These are runs of 7 systems, one row a step. Runs of the same system follow the same rule from any start.
seq 1, bip, 8 rows:
[[  7  -3 -33   3 -36  -1   3 -29   4 -13   7  10   0  -4   7  -6 -18  12]
 [-11  -1  -2 -21   5   2  18 -46  -4   5   3 -18  -5 -19  17   4  -9  18]
 [-21 -19  15  -8  19  13  19  -1  18  16   8  11   2 -11  21  29   5  12]
 [ -4  -9  11  29  -3 -12  -7  31   9  17 -13   4  -6  -5  23  28 -10  13]
 [  4  11  16  27  -8   2 -14  24 -33  10 -22 -12 -12 -24  -2 -15  -1   1]
 [  7   9 -17   9   6  21   6  16 -35   9  18   8  -4 -13 -18 -28  13 -24]
 [ 18 -10 -49  -4  10  -5 -22 -12 -10  13  20  17   3  15  -8  -7   0 -21]
 [ 13 -23 -13 -15  -2   2 -37 -43  12 -10 -10  17   1   7   5  -5  -5  11]]
seq 2, terur (8 x 18):
[[ -6 -21 -18 -14 -17  24  25  -3  17  10  15  20  19  -8  -5  10   3   5]
 [-17   4   1  17  15   0   9 -21   3   9 -18   0 -12   8  33  22   0  14]
 [ -2 -16  29   2   7   0 -14  27  -5  18  -6  -6  -2 -27   2  10  -1   8]
 [  1  -2 -14  16   2  23   8  24  -9  18   0  20   6   6  -9  -4  18 -16]
 [  6   7 -19  21  16  -9 -19  -9 -24   5   2   2 -22   1  14  -8  -2  -7]
 [ 12 -18  -9 -20   4   4 -23 -14 -12   6   9   4   2 -17 -11 -14  -2  -4]
 [ -1 -10 -10  -8  -1  23   2 -24  13 -14   4  27   5   9   0  -5   8   2]
 [ -5  -8   3   8 -15  -2  -2 -18  13 -12  -2   9  -7  -8  24  13 -15  23]]
seq 3, terur, 8 rows:
[[ -8  -9  11  -7 -20  60  34  -3  -7 -21  27  30   4 -39 -12 -27  17   8]
 [-18  -9 -37  14  10 -13  24 -19  19  12  36  23 -13   8  48  40 -18  10]
 [ -6 -27  17 -15  14  -9 -21 -15  -2  48 -45 -23   6 -20  13  31  -3  21]
 [-10  -9  44  15  18  51  -3  39  -1   0 -17  28   3  -9 -12  -7  35  -4]
 [  7   3 -33  58 -11  -6 -12  34 -17   5  22  33 -19   4  21   4  -8  -8]
 [ 11  -4 -38  -8   4  -6 -14 -31 -51  38  -5 -23  -8 -29  -2 -15  -7  -7]
 [  0 -22   9 -36  47  32 -14 -33   0  -9  17  20  -1  -3 -12 -19  23  -9]
 [ 10 -29  -7  11 -16   4 -34 -11  41 -26   1  48   2  22  18  15 -10  17]]
seq 4, dasa, 8 rows:
[[-24   4  55  -3   8  35  33  24  11 -17   6   7   0 -23  -1  -1  16  11]
 [  0  23 -37  23 -25 -21  34  33  -6  15  24  -6   7  13  -4  10  -9 -15]
 [ 15   6  -5   3  29 -20 -43  -5 -34  26 -25 -23 -10   3 -10 -12   5 -19]
 [  4 -25  23 -38  22  26 -12   2  18 -15  18  19  13  -5 -27 -12  18  -9]
 [  9   6 -30  15 -36  -2   3  -6  26 -35  16  28   5  25   2  -6 -11   3]
 [ -1  20   1  11  -8 -11  -3 -43 -26 -11 -19 -23 -25 -16  23 -13 -17  18]
 [-23 -12  11 -33  23  15  33 -22   5  26   4 -14   9 -20  10  19   6   8]
 [ -4 -13  -6  11   0 -16   1  30  35  19  -8  13  16  33  11  42   0   1]]
seq 5, Mugo (8 x 18):
[[  3 -35  27  15  16 -18 -44  43  17  27 -12  13  -2  -7  18  36  -9  11]
 [ 23 -18   8  13 -52  17 -37  33   5 -14 -20  23  18 -11 -27 -21  -2   6]
 [ 18  -1 -59  27 -29  11   3   6 -29   5  33  29  -6 -12  -4 -20  -7 -12]
 [ -2 -31 -34  -6   8  -8  -7 -40 -14  35  13   4 -10 -32  34  25 -21  17]
 [-11 -38  23  -7   6  35 -11 -24  34   2 -25  36  10  -7  22  25   8  30]
 [-10   3  27  40 -28  18  14  40  29 -33   6  37  -4   5  15   6  -2  15]
 [ -1  26  -7  47 -43  -9  19  27 -33  11 -12 -18 -12 -27  13  -4 -16   9]
 [  1 -10 -17  13  22  23  -7   2 -51  62 -29  -8  -3 -27  -1   1  19  -9]]
seq 6, Mugo, 8 rows:
[[ -3  -4  -7 -21 -18  39  28 -40  -3  -5 -12   4  14 -15 -10 -15  12  10]
 [-18   6  -4  19  29   5  24   2  15   0  19  19 -12  21  25  22   7  -6]
 [ -8   7  41   8  -6 -23  -6  12   7  -3 -19 -26  -9 -14  14  14 -15  22]
 [  4  12   8   7 -12  28   7  19 -16   3 -28  -3  14   2 -29 -22  23 -11]
 [  8   3 -20  11  22 -14  -7  31 -20  18  28   2  -7   5  -6   0   4 -28]
 [ 14 -23 -10 -24  -1 -26 -30 -10   1  17  -2 -15   7  -9  -6   8 -14   3]
 [ 10 -14 -11 -16  -5  19 -16 -25  15 -20  -1  28  11  16 -10 -14  10  -1]
 [ -6   5  -9   5 -10  -4  18 -11  14 -29  37  15 -11  -1  18   2 -15   8]]
seq 7, pid:
[[ 18 -31  -9   6  16   2 -41  40  -2  -4  51  43  -8 -13  -7  -8  -4 -17]
 [ 33 -22 -49  -5 -41 -14 -44 -28  -3  -3  -3  17   9   0  -8 -15 -22   6]
 [ -5  -4  -4 -19   0  27   4 -76 -16 -20  -2   1 -15 -27  13 -25  -3  21]
 [-25 -16   1 -33  -2  11  56 -18  17   7  42  -3   7 -35  17  23  -9  18]
 [-19 -16  -4  10 -17   0  28   6  29  41 -32   0  22   5  26  54  -3  26]
 [-13   4  44  47  -7  32  -3  37   0   2 -47  17  -4  -4  11   7  19  16]
 [ 12  15  -2  42 -16  20   1  67 -36   7  12  16  -5 -17 -19 -25  12 -22]
 [ 26  -3 -51  26  16 -21 -44   8 -49  30  11   6 -18  -1  -3 -14  -2 -26]]
seq 8, bip:
[[  3  47  10   8  39 -22  -8 -13  -6 -38  -2 -18 -23  51  -4 -24  14 -26]
 [ 14 -10  23 -49   1 -13 -13  20  28 -27  30  -8  23   9 -44 -15   3 -17]
 [  3  16 -13  -5 -30  -1  20  -7  36 -17 -28  -1  30  55 -17   3   9  -5]
 [ -9  32  31 -11  12 -29   8 -19  18 -46   5 -29 -16  22   9  -6  -9   4]
 [ -9   4  38 -38   0  -7  26  28  27  -3   7 -26  23   1 -25   9   8  -5]
 [ -6  24   6  19   8 -12  17  29  19   0 -20  -7  10  47  -3  16  15 -14]
 [  9  23  30   4  13 -32 -26  27  -2 -25  -2 -23 -11  19 -13 -13  -2 -15]
 [ 13  13   8 -18 -16   9   4  25   0 -14  -5 -10  22  14 -46 -27  17 -21]]
seq 9, bis (8 x 18):
[[  1  22 -36  12  12  -9  15  -8 -23   7  20  -4 -11  14   3  -9   3 -21]
 [  7 -12  -1 -28  29 -23 -26 -16  -7  10  14 -16  -6  -8  -4   2  -6  -7]
 [  6 -18  15 -25   7  12 -16 -12  29 -20  -5  16  14  17 -15  -3   9   1]
 [ -2  12   0  11 -34  -2  11 -13  25 -39   0   8   0  13   8  -4 -12  15]
 [-14  19   8  -2 -19  -6  38 -10  -9   4  -5 -33  -4 -23  11   3  -9  15]
 [-20   2  20   1  39   2  17  13  -1  28  -7 -13  -3   1  11  21  15  -6]
 [ 11  -4  11  19  17 -17 -36  39   8  10 -14   9  -2  25  -2  12   6 -12]
 [ 25  11 -15  14 -25   0 -24  14 -19 -10 -17   3   5  12 -28 -31   5 -12]]
seq 10, bis (8 x 18):
[[ -4  15  -9  20 -24 -14  21   9  23 -14   1   3   4  25  10  15  -9   4]
 [ -3  17   4   7  -8 -14   5  -8 -24  14 -23 -35  -9 -15   6  -1  -7   9]
 [ -6   5  20  -2  37  12   4  19 -12  10   2  -4  -3   3  -9  -3  20 -18]
 [ 13  -2 -15   6   7 -20 -24  19  13   1  11  12   3  30  -5   8  -1 -17]
 [ 17   5 -12  -5 -18  -6 -21 -19 -13 -10 -14  -9   2   3 -14 -22  -6   0]
 [ -5  13   4 -17   8  16  22 -21  -5 -22  22  -1  -3  -7  -7 -20   6  -4]
 [-10  -5   0 -16   9 -20  18  -8  25  -1  21  -6   2   9  14  25 -11   6]
 [ -3  -6  23  -1  -3  -6 -12  -9  15   5 -35 -12   4   4   8  17  -3  19]]
seq 11, pid:
[[  0  19  -6  17   2  12  16  30 -21  -1  19   5  -6  -1 -13 -18  11 -19]
 [ 11   0 -25  10  17 -31 -24   8 -16  18  12  -8 -11   5   6   5 -10 -14]
 [ 12 -21   9 -19  20  -3 -44 -17   5  -4  -8   5  -3   3  -6  -7  -1   1]
 [  5  -6  -4 -19 -16  15   7 -17  21 -32  18  18  11   7 -11 -14   1   3]
 [ -8  16 -16  -3 -26  -8  35 -29   2  -8   1 -18   3  -3  11   2 -14  13]
 [-21   5  20  -7  18   2  26  -8  -5  21 -14 -26  -3 -13  15  19   6   9]
 [ -9 -11  20   7  17   9   5  41  19  14  -1  13   9   9   0  25  14  -6]
 [ 13   6  -1  34 -21  -3 -21  37   4  -7 -18  15   3  21  -7  -3   3  -5]]
seq 12, tum, 8 rows:
[[  6  -8 -18 -30   1   7   9 -16   3 -18  49  12   3 -10 -14 -18  -4 -10]
 [ -6 -20 -23 -19  -6  -6  13 -38  30   8   2   6  11  11  20  28 -12  16]
 [-17   0  47  -3   9  -5  -2 -15  18 -12 -24 -15  -9  -8  25  19  -7  28]
 [-19  24  40  11   0  19  39  36   2  -8   3  -7   0  -9  -6  -4  16  -2]
 [ -5  27 -28  21   3  -1  33  15 -27  29  -5 -16   3  14  -5   2  12 -22]
 [ 17   1 -17  -5  32 -13 -39  -5 -24  25 -21 -12  -1  19 -16  -9  14 -24]
 [ 23 -18   0  -6  -1   3 -50  14  18 -22  -2  30  10  23 -23 -15   8 -10]
 [ 15   0 -15   8 -52 -13  -9  -6  18 -41  18  16   1   1  -1 -14 -25  14]]
seq 13, dasa, 8 rows:
[[  9   2  -6 -52  27 -18  -9 -51 -14 -19  37 -26 -12 -12 -13 -27  -9 -12]
 [  3 -25 -25 -41  -9   5   3 -58  48  -8  -8  13  27  32  -2  16  -1  12]
 [-15  10  30  23 -11 -10   0 -27  42 -34 -38   5 -12  27  44  24 -14  36]
 [-28  27  45  10 -27  -5  53  16  -2   3 -20 -44  -3 -30  16  13  -8  26]
 [-15  21  -9   8  22  -2  44  39 -20  56 -13 -31  13  12 -10  22  23 -26]
 [ 17   1  14  -2  46 -30 -42  60  -2  19   5  -7   4  32 -30   4  16 -40]
 [ 34  -2  13 -18 -19   6 -43  31   6 -44  11  14  15  11 -56 -49  11 -25]
 [ 13  29 -30  -1 -21  25   9 -45 -15 -62  25  19 -12  15 -15 -58   6 -11]]
seq 14, tum:
[[ 15  -6 -25 -26 -22   7   1 -18 -11 -15  33   5   6 -17 -22 -30  -9  -5]
 [ -5 -23 -28 -19   4   3   5 -48  21  -2  20  19   0   1  22  15 -10  11]
 [-17 -16  37 -14   5 -12   2 -12  33  -5  -8 -10  -1  -7  28  34 -13  30]
 [-21  16  47  12 -11  21  36  22   5  -5 -16 -10   1 -16   6   5   9  14]
 [-14  34  -7  29  14   6  38  24 -32  22   0 -15 -10   3   0  -1  18 -19]
 [ 13   2 -25  -1  31 -13 -20  13 -29  42 -11 -16   4  19 -22  -2  18 -32]
 [ 27 -19 -12   2   3   3 -60   8   4  -5 -19  24  11  28 -24 -15   9 -15]
 [ 22  -7  -9   8 -41 -11 -35   3  16 -48  19  26  -5   4  -4 -21 -22   7]]

Name the system that made each run.
seq 15, 2 rows:
[[  6  11 -28 -19 -15 -10  18 -15  -5  -4  18 -14   7   2 -14 -11  -5 -10]
 [ -3  -8 -12 -19  17   1  -3 -44   7   0  -6   1  -2  13   8   4   1   2]]
 : tum
seq 16, 2 rows:
[[ -1 -35 -17 -17  -6   1  -5 -27 -22  56 -13 -15   6 -51  16  22 -16  24]
 [-16 -45  12   1  18  53  -4 -11  18  17 -10  50   7 -17  20  22  17  18]]
 : pid
seq 17 (2 x 18):
[[ -5  -9  -5   6  11   3   5  15  16  24 -13  10  12  21   3  25  12  -6]
 [  1   8  14  28   8  -1 -22  15 -17   6 -30  -3 -13   3   5  -4   7  -1]]
 : terur
seq 18, 2 rows:
[[  7  13 -13  10  38 -53 -30   7  11   1   6  -7 -15  50  13  18  -8 -20]
 [ 20  -5  21 -32 -28  -5 -25   6  12 -18 -27 -21  26   5 -43 -23   1   1]]
 : tum
seq 19:
[[-11  27  11  13  14  15  22  13 -25  31 -49 -31   8  11 -13  -2  30 -12]
 [ 14  21  -5  24  37  -3 -28  31 -22   6 -12   4  -9  42 -19 -18  27 -38]]
 : tum
seq 20 (2 x 18):
[[  7  19  -7  20 -19 -26   1  20   5 -19  13  -5  -6  18   2  -1 -14  -5]
 [  4  12   6 -21   6 -10  -3  -8 -15   5 -12 -31   4  -2 -18 -17   3  -9]]
 : bip
seq 21:
[[ 28  -1 -46  -4 -43  20 -13 -22 -24  -5 -11  10  14  -3 -30 -42   1  -7]
 [ -8  12  -7 -16   8  11  20 -63  -5 -41  30   4 -21 -12  16 -23  -8   9]]
 : terur
seq 22 (2 x 18):
[[ -9  42  16  31  25  15  26  33 -21 -17  13   2 -18  15  -4 -23  26 -27]
 [ -1  10   9 -12  12 -42   7  31 -21  35   7 -52  -1 -16  -9  12 -12 -12]]
 : Mugo
seq 23, 2 rows:
[[-11 -17  30 -25  24 -39 -20 -10  28  21 -27 -32   3  10  18  42 -12  17]
 [  7   8  42  -2  -9  29 -19  14  20 -42 -31  14  10  24 -30 -30  24  -3]]
 : Mugo
seq 24:
[[ -7  13  34   4 -14   9  20  32  24 -30   8   7   8   8 -11  -3   5   0]
 [  5  35 -20  16 -21 -15  23   8 -21  -7   4 -23  -3   8  -9 -16  -4 -12]]
 : dasa
seq 25, 2 rows:
[[  9  -4 -36  27 -10 -39 -11  10 -23  25  25  -6 -18 -18  24  17 -31   2]
 [  7 -36   8 -30   7  16 -29 -14 -20  26  -5  -5   3 -47 -12  -8  -2  10]]
 : tum
seq 26 (2 x 18):
[[-18  30  13  -5  27 -33  44  24  14 -10  44 -24  -9  16   8  18  -5 -17]
 [ 20   7 -16 -18 -16 -41 -16  13  -1  24 -29 -39  25  25 -30   3  -4 -15]]
 : dasa
seq 27, 2 rows:
[[-17  19  14  -5 -34  27  54  -8   6 -10 -17 -14  17 -10  -9  -7   9  15]
 [-18  24  -1   7  32 -22  39   8  -1   7  30 -19 -15  12  21  20  -1 -11]]
 : bip
seq 28:
[[  1 -20  17  -1  -6  31 -14   7  31  -6 -34  30  23  22 -12   6  20   5]
 [  4  24  -8  42 -39   0   8  10  -6 -29   0  13 -14   3  13 -15 -12   8]]
 : bis
seq 29:
[[  5  20  -3  -4 -26  -6   9 -21  32 -39 -19   0  11  45  -9  -8  -1   5]
 [-12  44  22  -1  -5  -8  40 -13  -9 -26  -4 -37 -12   2   0 -17  -1   1]]
 : pid
seq 30 (2 x 18):
[[ -9  16 -13 -22  26   7  24 -44 -24   9   3 -24  -8  -2   0 -13  11  -8]
 [ -8 -11  27 -23  44 -19 -13   1  28 -10  26   2 -10  11  13  18  -3  -4]]
 : bis
seq 31, 2 rows:
[[ -8  39 -21  12 -23  -4  55   2 -17  -9  21 -21  -3   1  -2 -11  -3 -11]
 [ -3   2  -9 -29  53 -26   0  -8 -11  29  19 -28  -3  11  -4  12   6 -23]]
 : bip
seq 32 (2 x 18):
[[  9   5   9  42  -2   1 -32  14  -3 -23 -11  24 -21  12  16  -7  -3   5]
 [ 12   6  -3  -7 -38  -1  -1   4 -24 -10  12 -14   1 -33 -19 -30 -14   2]]
 : bip
seq 33 (2 x 18):
[[  7  -3 -18 -13 -10  10   9  14 -22  34  -7 -14  19 -12 -27 -10  11 -14]
 [ 12 -20 -23  -2  31 -12 -33   2   2  17   9  16   1  22  -1  10   6 -17]]
 : Mugo
seq 34 (2 x 18):
[[ -3  16 -28   1 -24   7  21 -47 -11  14 -42 -21  11  10   4  -2   2  12]
 [-21   1  26 -12  45   9  11 -23   1 -16  32   3 -24 -13  23   2   3   4]]
 : bip
seq 35, 2 rows:
[[ 11   4  -4  12 -33   7 -26 -38 -43  -1 -40 -18 -14 -36   5 -28 -13  23]
 [-15  -4  -9 -12  10  52  42 -22 -26   1  36  18  -7 -40   0 -23  15  -3]]
 : bip
seq 36, 2 rows:
[[  4 -32  17 -23  29   0 -17  38  -5  22  45   7  -2 -37 -10   5   0 -10]
 [  4 -29 -26  17 -37  24   1  14   9  32 -20  31  22  -8   4  22   1  14]]
 : tum
